One vector is turned by the same rotation once a step. Each row is the vector after some number of steps, and that number follows the row.
The counts run from 0 to 750.
[186 176 135 101  68 147 158 162 134 134 130 108 116 103 131 148 131  88
 155 118 155 142 141 127 162 101 131 175 114 146 116 132 151 132 125 114
 131 157 166 143 116] => 140
[151 152 141 110 145 161 106  90 127 132 109 167 123 139  72 153 187  96
 148 152 118  92  96 120 107 130 104 145  95 137 115 146 127  99 109 169
 159 161 134 102 116] => 284
[193 183 123 130  55 182 148 170 133 136 147 122 131 117 157 155 135  87
 133 106 157 152 136 113 161  82 131 151 122 127 100 122 128 142 147 115
 123 151 147 150 132] => 139
[118 119 114 113  95 144 126 111 191 102  94 175 125 134 117 107 136 108
 103 100 128 158 125 151 116  66 114 149  98 123 102 133 120 121  96 165
 138 136  73 142 137] => 218
[166 160 120 159 136 162 117 126 118 104  87 133 110 151  90 134 124 107
 186  97 117 102 122 158 118 110 143 175  77 120 171 142 167 120 128 156
 134 140 102 127 151] => 479
[168 103 108 124 115 119 177 153 177  95  93 135 115  97 148  92 125 146
 103 126 178 156 146 125 139 127 135 104 133 133 105 157 151  98 107 115
 170 122 167 166  97] => 167
[153 149 180 123 134 139 109 113  86  91 124 171 110 172  97 153 139  88
 123  85  92 102 104 163  99 102 125 146 149 127 118 112 108 138 102 149
 123 135 104 104 154] => 405
[163 189 138 154 137 101 128 157 141  74 132 184 155 146 113 158 124  89
 124  84 125 129 109 155 144 124 106 128 130 154  85 155 107 103  79 152
 145 141 137 154 123] => 147
[171 154 146 109 100 155 128  95 111 135 123 124 128 130 136 117 138 131
 147 151 119 171 130  47 191 100 164 168 100 156 106 171 137 105 118 113
 128 143 117 135 117] => 439
[177 184  92 116 141 123 144 177  99 131 115 124 120 129 104 126 144 116
 156  87 172  91  98 162 130 124 109 177 164 141  84 124 135 140 113 137
 111 170 118 168 140] => 268
[155 140 151  95  74 169 149 112 161 124 124 125 120 134  93  94 168  82
 151 161 156 102 119 162 128  83 134 128 109 123 122 111 143 172  97 106
 126 140  91  84 142] => 544
[167 137 149 133 131 107 120  82 103  92  90 136 146 148  74 105 161 105
 157 152 133 120 133 103 127 152 141 129 141 156 152 173 155 100  73 124
 156 103 125 127  92] => 635
[151 145 119 130 107 122  87 126 111 102 163  99  71 162 123 126 149  79
 100 103 126 124 147 136 115  72 129 183 121 109 176 123 155 105 111 136
 144 150 150 151  82] => 686
[138 141 127 110 121 175 134 100 115 106 121 140  74 163  94 153 143  70
 117 170 149 127 121 107 132 129 103 138  74 145 120 133 162 169 135 139
 117 136  74  99 115] => 412
[203 132 149 182 130 161 148 163  66  92 154 112  77 134 126 135 142 120
 104 125 138 131 143 110 114 142 174 111 159 115 139 121 140 145 147 103
 146 114 161 124 113] => 458
[153 119  98 118 120 165 160 102 158 111  78 160 123 121 103 102 157 100
 100 160 174 107 129 129 103 158  85 128 131 147  99 142 150 140  92 119
 169  94  98 126 102] => 289
[183 111 122 149 109 144 142 101 150  91 102 146 145 140 109 129 127  57
 129 113 145 159 130 108 153 131  94 141 123 124 164 128 192  78 126 154
 138 169 149 116 108] => 355
[144 125 129 133  94  94 121 170 148  91 127 124  97 115  96 124 152 143
  92 100 120 157 140 154 146 127 127 168 111 153  99 134 122  98  38 125
 170 133 124 115 113] => 498
[150 127 129 106 124 144  99 158 117  55 104 123 105 162 125 125 137 144
 157 117 175 153 151 107 129  76 172 157 130 145  81 158 130 147 144  93
 128 131 147 138 134] => 598
[140  89 157 141 124 131 106  93 100  93 110 122  78 137 119 121 148 144
 133 147 118 148 163  90 139  91 165 130  57 134 172 161 153 113 113 148
 139 121 131 134  89] => 507
[196 154 107 135 140 163 134 112  78 144 115 139 141 159 114 113 167  69
 127 121 176  74 104 128 126 129  88 173 146 123 115 125 149 137 139 114
 121 152 138 139 113] => 615
[156 157 134 144 119 128 142  88  89 141 142 133  69 125 127 111 101 125
 108  94 100 104 136 133 116 128 146 176 115 156 161 166 155 114  86 160
 153 100  84 148  95] => 432
[185 115 136 131 106 134 159 171 132 100  85 101 104 142  93  93 145 160
 156 157 130 155 130 117 168 132 176 156  86 136 117 117 152 140 106  98
 128 149 129  98 161] => 319
[179 137 120 129 159 146 141 138  92 143 162 147  64 135 139 132 137 166
 112 159 105  88 116 118 152 147 143 128  97 135 115 151 152 104  95 133
 176 172 148 127 101] => 714
[172 151 145 120 118 145 162 117  85 155 162 139  75 100 169 114 152 159
  72 171 115 116 122 105 128 129 142  99 116 121 117 127 106 137 108 154
 152 105 118 174  90] => 716
[202 136 111 178 112 136 171 178 115 115 129 104 114 104 146  58 117 136
 103  90 167 141 125 137 148 106 155 142 154 124 118 134 133 138 116 124
  90 112 111 164 113] => 522
[168 165 113  98 115 172 132 134  87 147 111 147 115 150 151 125 150 107
 130 121 174  84 130 129 121 107  98 165 136 122  92 111 138 158 162 118
 140 137 144 183 115] => 137
[160 141 153  96 123 189 159 108 121 118 107 170 110 151 150 112 115 109
  99 139 135 163 110  84 169  97 153 105 119 127  71 132 118 164 171 128
  98 131  93 134 139] => 186
[136 121 151  87 119  93 118 114  81  78 107 160 127 113 124 165 167 165
 154 139 172 160 142 102 162 121 126 119 132 167  77 153 137 122  88 136
 155 153 120 163 114] => 372
[145 143 138  87 114 117 128 105 142 100 146 143  80 148 122 123 145  80
  69 130 110 106 133 160  80 125 103 132 154 133 139 117 121 106  82 170
 176 125 148 149  73] => 78
[193 146 116 174 125 149 146 141  92 149 178 141 100 117 134 109 165 149
  75 131 104 135 101 114 140 118 157 141 149  99 125 105 123  99  98 143
 141 166  99 117 136] => 107
[172 175 155 107 120 142 129  96  96 133 178 135 116 124 122 120 175  83
 113 128 146 111 103 142 106  91 127  90 204  86 139 109 110 133 125 166
 118 142 114 145 113] => 333
[132 153 147  81 101  93 127 125 118 107 118 157 117 125 120 161 153  98
 127  94 146 140 132 144 159  92  74 144 116 134 108  98 131 124  92 194
 113 170 115 171 116] => 145
[184 189 140 124 110 124 134 137 131 104 188 112 126 149 123 114 177  73
 108 132 139 144 119 126 119  96 151 107 196 105 133 126 109 126 113 126
 121 146 134 135 115] => 334
[199 120 135 182 152 139 140 144  90 102 154 149 122 157 140  89 162 146
 117 117 137 112 120 164 157  81 150  77 119  81 158  97 134 122 128 140
 116 155 120 127 128] => 454
[152  86 140 116 111 151 141 118 110 126  73 144 109  86 108 116 167 154
 120 141 113 154 117  82 140 104 136 175  81 121  93 132 115  97 126 174
 104 146 140 126 142] => 443
[147 158 164 118  99 165 135 145 153  89 111 140  97 134 116 139 145 138
 165 115 116 166 137 139 116  68 196 124  95 115 124 131 114 152 147 163
 132 135 103 149 170] => 601
[172 162 131  95  83 144 138 163 116 147 125  92  87 124 107 143 156  86
 131 134 133  97 135 129 130 141 109 205 109 160 121 107 156 143  85  93
 149 146 147 116 120] => 619
[181 157 153  73  87 168 165 106 129 175 128 142 113 137 148 132 119  92
 124 142 111  68 124 138 140 144 104 155 103 157 126 131 149 117 103 127
 161 138 170 134 102] => 488
[146 146 130  71 123 122 137 110 116 130 173 117  56 160 130  77 136 147
 103 144 141 111 114 148 127  95 162 128 162 139  97 135 130 138  81 124
 130 151  77 122 121] => 592
[183 158 117 109 124  99 161 131  70 131 138  94  93 139 127 102 168 146
  89 168 129 136 121  98 160 165 124 146 159 128 115 111 142 138  79 111
 121 145 105 154 107] => 109
